In the data rows, zero lies at 4.5, halfway between 4 and 5.
Here is a table of points, one per row:
[6 8 3 7 0 6 4 2 7 1 2 5 7 4 5 5 6 5 2 4 4 5 5 2 4 5 7 4 4 3 5 5]
[8 3 5 4 6 7 5 4 2 4 4 5 4 4 4 3 6 7 6 6 5 6 4 4 7 6 3 3 5 6 3 2]
[6 4 5 6 4 7 2 6 4 5 5 5 4 3 3 7 5 5 3 3 5 6 4 8 5 2 4 3 9 5 5 5]
[2 4 4 5 3 3 3 7 6 6 5 3 2 6 5 4 7 5 4 8 3 5 3 5 7 4 6 6 2 0 5 3]
[5 6 4 3 6 7 3 7 2 2 3 3 1 5 2 2 3 5 5 6 5 5 4 6 5 4 4 9 1 3 5 4]
[4 4 4 6 2 7 6 7 6 6 6 6 5 6 2 6 4 2 5 5 5 8 3 6 8 6 4 6 5 7 3 2]
[4 6 6 3 3 5 5 5 6 4 4 3 8 4 5 2 5 5 4 2 3 2 3 2 8 2 5 4 6 5 5 8]
[2 4 5 5 5 4 3 3 6 5 7 5 4 6 5 5 5 4 6 9 2 1 5 3 4 2 4 5 4 2 4 4]
[5 3 5 3 3 4 8 4 2 5 6 6 3 3 4 4 5 7 4 5 2 3 6 6 4 3 5 7 5 6 6 4]
[5 3 5 2 4 1 6 2 4 8 4 4 7 6 5 4 0 2 6 7 8 4 4 4 5 7 2 2 4 1 7 5]
[3 3 4 5 5 7 4 3 7 8 5 3 5 1 4 6 3 4 5 2 4 4 3 6 6 4 5 7 2 7 5 0]
[4 6 4 2 5 3 6 4 5 3 5 4 5 2 5 6 3 6 5 6 3 2 5 8 3 4 3 6 4 6 5 5]
[2 5 2 3 4 6 3 7 3 6 4 6 3 4 2 6 6 2 8 3 6 4 2 4 6 5 4 1 4 7 3 5]
[6 0 6 2 8 1 2 5 4 4 6 5 4 8 4 3 4 5 3 2 2 6 5 7 5 3 6 6 3 5 3 4]
[7 5 3 3 6 5 5 2 2 8 3 6 7 3 5 8 6 4 4 6 4 6 4 7 5 6 6 4 6 4 5 3]
[3 6 5 5 1 5 4 2 4 3 5 5 4 3 2 4 5 6 5 6 3 4 7 4 6 9 5 7 5 2 2 7]
[5 7 6 3 5 3 3 3 6 4 5 5 1 4 6 5 6 5 7 6 5 6 5 4 5 3 6 6 6 5 5 9]
[7 4 7 9 4 2 2 6 4 6 6 3 3 4 2 0 4 1 9 6 4 5 4 4 3 3 4 3 7 4 5 5]
[2 8 5 2 0 4 1 3 5 6 3 4 5 7 1 5 5 5 5 4 6 9 5 4 5 5 3 4 6 6 4 4]
[2 6 3 7 6 6 3 5 8 7 6 6 6 3 2 2 3 8 7 2 6 6 5 2 4 4 6 4 3 5 4 3]
[4 4 2 2 2 8 5 5 3 6 4 6 4 2 1 6 3 2 8 5 3 6 4 4 7 7 7 2 5 6 5 3]
[5 4 3 5 4 4 4 4 3 3 6 5 4 6 8 5 5 3 5 5 5 4 7 4 0 4 4 5 2 8 0 5]
[3 5 4 5 4 4 3 3 7 0 3 3 3 6 6 5 5 3 4 5 2 2 6 5 2 5 3 2 5 4 4 4]
[8 4 5 4 3 6 4 3 3 6 3 6 3 6 3 2 3 6 2 2 4 3 5 4 6 5 1 1 3 2 2 4]
[7 5 4 7 7 6 5 5 7 4 7 7 4 3 6 5 3 5 3 5 3 5 5 0 6 6 2 2 5 2 4 4]
[4 6 4 5 9 6 4 3 5 5 5 5 3 2 4 5 6 2 5 6 5 6 5 4 6 6 5 3 4 5 5 4]
[3 6 3 2 6 4 2 5 4 7 4 3 3 2 5 5 4 4 6 4 6 5 4 6 2 2 4 7 8 3 4 6]
[5 3 7 8 3 5 6 6 6 4 4 5 2 4 5 7 7 5 2 2 7 2 5 5 3 3 7 9 6 4 4 5]
[5 7 5 4 4 5 4 1 3 2 5 5 8 4 3 4 3 3 4 6 2 3 7 3 6 1 5 5 3 8 3 5]
[5 3 3 2 3 4 7 3 3 5 8 4 3 4 1 5 5 5 2 2 4 4 3 2 1 5 7 5 3 4 7 4]
[6 6 0 6 3 3 5 5 6 4 6 2 7 1 6 2 4 4 5 8 5 3 4 6 5 5 4 3 5 3 4 4]
[5 6 7 2 5 3 5 3 5 3 5 6 0 5 5 5 4 5 3 6 6 3 3 4 6 7 5 4 4 4 5 4]
[5 6 5 7 5 5 4 3 6 7 6 5 6 7 2 8 5 4 5 4 6 8 2 7 7 4 5 5 3 6 5 3]
[3 6 6 5 1 7 7 5 5 3 5 2 2 5 5 4 3 3 2 2 5 3 3 6 5 5 2 3 7 7 7 6]
[5 4 6 6 0 2 3 3 5 3 4 6 6 1 8 3 1 6 8 4 7 5 2 6 6 4 3 5 3 5 5 6]
[6 4 7 4 4 4 0 2 6 5 3 5 7 4 6 7 5 5 4 5 6 4 2 4 4 7 3 8 4 5 3 6]
[3 0 4 5 4 4 5 5 3 3 7 4 6 4 6 3 4 6 3 4 4 3 5 3 5 7 3 6 3 7 3 9]
[3 5 4 6 4 6 6 5 2 3 8 2 5 5 4 4 5 5 5 6 3 3 1 4 5 6 4 5 4 2 3 8]
[4 7 3 7 5 6 8 3 4 2 4 4 9 5 7 0 2 3 6 3 7 3 4 6 6 2 4 3 6 3 6 3]
[4 4 4 7 6 4 3 5 5 2 5 5 7 5 3 3 5 5 3 6 7 7 4 7 4 7 6 5 5 5 3 6]
[1 4 4 6 6 3 3 4 4 4 4 3 5 4 4 5 6 7 5 4 3 4 3 6 4 5 6 5 4 6 6 3]
[4 1 4 5 5 2 4 4 3 4 4 4 3 3 4 4 4 4 2 5 4 6 5 7 4 3 4 5 9 3 3 4]
[4 6 3 2 5 4 4 7 2 2 2 7 4 5 5 5 7 3 5 7 4 6 4 3 7 3 5 7 4 6 7 4]
[0 1 5 5 4 4 4 5 5 2 3 4 4 4 5 6 7 3 5 3 3 8 6 5 5 3 5 2 6 1 3 4]
[5 3 1 5 5 4 4 3 6 6 2 1 2 2 7 6 4 8 8 3 5 7 4 4 3 7 2 2 3 7 5 2]
[2 5 1 7 5 3 5 5 4 4 4 6 5 8 5 5 5 4 4 4 4 2 8 6 3 6 2 8 6 6 4 4]
[8 4 5 4 4 6 3 4 3 4 7 7 2 5 4 4 2 2 3 7 5 4 5 5 2 3 6 0 4 4 4 3]
[7 5 5 4 4 5 5 6 7 7 4 6 5 3 3 8 6 7 9 5 5 7 7 3 5 3 5 4 4 6 5 3]
[6 4 2 6 2 4 6 5 5 5 9 2 4 3 6 5 6 4 3 6 6 6 4 4 5 1 3 3 4 4 4 4]
[3 3 6 2 5 4 5 7 4 4 3 6 5 4 8 4 6 6 6 2 4 5 4 4 4 2 5 4 5 3 4 8]
[6 6 4 6 2 2 5 5 5 5 6 5 6 4 4 3 7 0 6 5 2 4 2 5 5 7 5 6 4 6 3 2]
[4 5 8 4 3 4 4 6 3 8 5 3 6 3 5 4 2 7 6 3 5 4 7 3 3 5 4 3 6 2 3 1]
[5 4 6 5 5 4 6 2 5 3 4 6 3 9 3 1 5 5 4 4 4 4 4 4 5 3 9 2 5 7 2 6]
[7 5 5 1 5 7 2 5 4 5 6 5 4 9 8 5 4 6 6 5 4 5 4 3 3 5 6 6 5 2 5 6]
[4 1 3 2 3 6 5 7 7 2 4 6 5 8 3 4 8 7 5 7 6 4 5 3 2 7 5 3 7 1 6 5]
[4 3 6 5 4 4 4 7 5 4 3 7 5 5 7 2 2 5 4 7 4 2 5 5 4 7 6 5 4 9 7 4]
[6 3 5 3 4 1 4 3 3 4 0 5 3 3 5 2 5 5 6 3 5 4 4 6 4 4 3 5 3 4 7 7]
[6 7 5 8 2 4 5 5 6 8 4 6 4 3 4 3 4 4 4 6 2 3 4 4 5 0 2 3 3 5 6 6]
[6 4 5 4 1 3 6 3 3 5 6 4 8 5 5 5 4 7 6 3 3 5 6 4 5 2 4 4 3 4 4 4]
[3 6 4 6 4 5 8 3 3 4 6 4 0 4 6 5 5 6 4 7 7 4 5 2 2 4 4 6 6 5 4 6]
[8 6 4 6 5 3 3 2 5 2 7 5 6 3 5 7 3 5 5 3 5 2 6 3 6 5 8 2 4 6 9 5]
[2 6 4 5 6 4 3 3 4 7 6 7 4 6 5 3 7 7 5 0 5 5 5 7 7 5 5 6 4 3 6 8]
[5 6 6 5 8 6 4 5 2 4 2 3 5 7 7 3 7 6 5 7 4 1 3 6 2 6 5 6 5 5 3 3]
[2 6 2 1 7 3 1 5 4 4 5 7 5 2 3 4 6 3 1 5 5 1 8 2 4 3 3 6 7 2 4 6]
[6 7 6 4 3 5 7 5 8 5 5 3 3 4 5 3 4 5 5 6 1 3 6 7 5 5 0 3 4 3 6 4]
[3 5 5 4 8 4 5 6 4 3 5 4 7 3 0 9 2 1 5 3 4 5 4 3 6 8 3 5 8 6 8 5]
[6 4 3 3 4 2 2 7 4 6 5 3 3 7 8 4 4 2 2 3 3 6 6 4 2 3 3 6 6 5 4 5]
[5 5 4 5 6 2 5 7 6 5 1 3 5 3 4 5 2 7 6 4 4 5 4 5 2 5 8 6 4 3 3 7]
[7 7 4 5 7 4 6 6 3 9 4 4 7 5 4 5 6 4 4 4 3 3 4 3 3 3 4 5 3 3 4 3]
[5 5 5 5 2 3 9 5 2 2 5 4 6 6 4 5 4 3 8 3 4 6 3 2 3 3 2 4 2 5 5 4]
[3 5 5 6 4 5 3 6 3 4 3 3 4 4 5 5 5 4 3 5 5 3 8 8 5 6 6 6 0 4 3 5]
[5 5 6 3 4 4 4 7 2 2 0 5 3 5 7 6 4 2 3 3 5 4 5 6 2 4 6 4 3 3 1 5]
[3 5 4 3 4 3 6 4 1 5 5 9 6 6 4 5 6 9 3 5 3 6 4 6 3 5 6 3 6 3 7 4]
[4 4 1 3 6 6 6 4 7 6 5 7 5 6 5 4 5 3 2 4 5 7 6 3 2 5 5 4 5 6 4 7]
[1 3 5 3 5 7 8 3 6 7 1 5 3 8 4 4 5 2 6 5 4 2 8 4 4 5 6 5 5 6 5 6]
[7 3 2 4 4 1 5 2 5 4 4 3 5 4 4 4 4 3 4 3 4 2 4 2 9 5 4 4 6 5 1 2]
[5 7 6 9 7 2 7 4 4 6 2 4 6 5 6 7 5 5 3 4 3 4 5 5 7 5 6 0 5 3 2 6]
[6 1 4 5 6 9 4 5 6 6 3 6 7 4 5 6 5 5 3 5 6 5 1 4 6 4 1 6 7 7 3 3]
[5 3 5 6 7 6 2 6 3 3 5 2 7 1 2 5 5 6 6 4 8 6 5 4 3 2 2 4 1 5 5 4]
[3 3 7 6 7 6 5 3 2 4 5 5 3 3 8 5 5 3 5 4 4 4 6 5 5 4 6 5 6 6 5 4]
[2 5 5 4 5 6 5 8 2 4 5 5 5 4 7 6 3 4 4 5 4 3 3 3 6 3 4 4 2 3 5 4]
[2 8 7 2 6 4 4 5 3 6 8 3 3 5 6 6 6 5 4 2 8 6 3 5 5 7 4 4 3 5 3 6]
[0 2 5 4 3 5 3 4 6 6 4 4 4 4 4 5 0 6 1 5 0 4 5 3 2 4 5 5 3 7 6 5]
[5 4 1 4 7 3 5 8 5 5 6 5 2 7 5 3 6 6 4 5 8 3 6 5 7 4 4 6 3 5 2 6]
[5 3 4 4 5 4 4 5 4 8 3 2 4 2 3 4 5 4 4 6 6 8 9 5 7 6 5 1 4 6 8 6]
[4 5 6 8 6 3 4 6 4 4 5 4 6 7 3 4 5 3 3 4 6 4 6 4 3 5 2 8 3 5 7 5]
[4 3 5 7 3 2 8 4 4 4 2 6 3 2 2 4 5 5 1 4 7 3 1 1 5 4 6 3 4 4 4 1]
[6 5 6 2 4 5 3 5 6 7 3 3 8 4 2 3 7 3 2 6 9 5 4 5 3 7 4 3 5 8 3 2]
[8 5 3 6 3 3 5 5 5 4 2 5 0 4 4 4 1 4 5 3 1 3 1 4 6 5 6 4 5 4 5 3]
[4 6 3 4 7 5 6 4 6 3 5 7 5 6 7 4 5 5 6 2 7 4 7 3 6 4 3 7 2 2 5 2]
Along one direction, these points spread out more than along any other. Take the direction at right angles to it along which they spread out most. Go by this last direction. How far along it is each point below, from 0 to 99? 50 is the average, and the first point above lies past it. One standard deviation of the points above along it is 16.
[6 1 7 4 3 7 5 3 5 5 5 3 4 6 5 6 6 2 5 5 6 3 7 7 4 3 5 6 4 1 6 7] --> 48
[4 3 4 6 4 4 3 3 3 3 7 2 5 6 4 6 2 5 4 5 7 1 7 2 5 4 6 6 6 5 2 4] --> 57
[6 5 5 3 2 2 3 8 7 4 5 4 5 3 8 3 4 1 4 4 2 4 4 4 4 6 7 3 5 5 7 3] --> 67
[5 3 7 6 4 6 4 5 4 4 7 5 5 5 5 5 4 6 5 5 3 3 2 4 4 5 2 0 5 4 7 3] --> 68
[5 4 7 3 8 6 4 2 6 3 5 7 5 1 5 2 5 1 4 2 5 9 4 4 5 5 3 5 4 5 5 2] --> 37
[5 5 2 2 6 7 4 5 9 2 4 3 3 6 5 4 5 6 6 4 5 6 4 7 2 4 7 6 7 4 7 5] --> 31
[3 4 7 2 7 5 6 4 8 3 5 1 3 5 2 5 8 7 5 5 3 5 2 5 4 2 3 5 4 6 2 4] --> 37
[4 5 4 3 5 5 7 6 1 3 3 0 2 7 6 3 2 6 2 5 5 8 6 4 6 5 6 6 5 5 6 4] --> 45
[5 4 7 4 8 0 9 5 7 3 5 5 5 3 5 5 4 6 4 8 6 7 5 6 3 5 6 7 5 5 3 5] --> 44
[4 3 4 6 4 9 4 1 3 8 3 3 4 3 4 1 5 2 6 4 5 9 5 2 5 5 5 7 5 4 6 2] --> 36
[6 4 3 5 5 6 4 6 6 4 3 7 6 5 5 6 2 6 4 6 2 7 4 5 4 7 3 5 2 3 2 7] --> 46
[2 4 2 7 6 3 2 4 5 4 3 3 6 8 7 5 4 5 2 6 5 3 0 5 4 3 6 4 2 4 4 7] --> 54
[6 7 5 4 3 5 5 4 5 4 5 3 4 6 2 6 4 6 5 3 4 4 5 5 4 5 3 5 6 4 5 1] --> 53
[6 5 3 4 5 8 5 3 3 6 5 6 7 4 1 5 6 4 7 3 2 5 4 6 5 6 3 5 5 5 4 7] --> 37
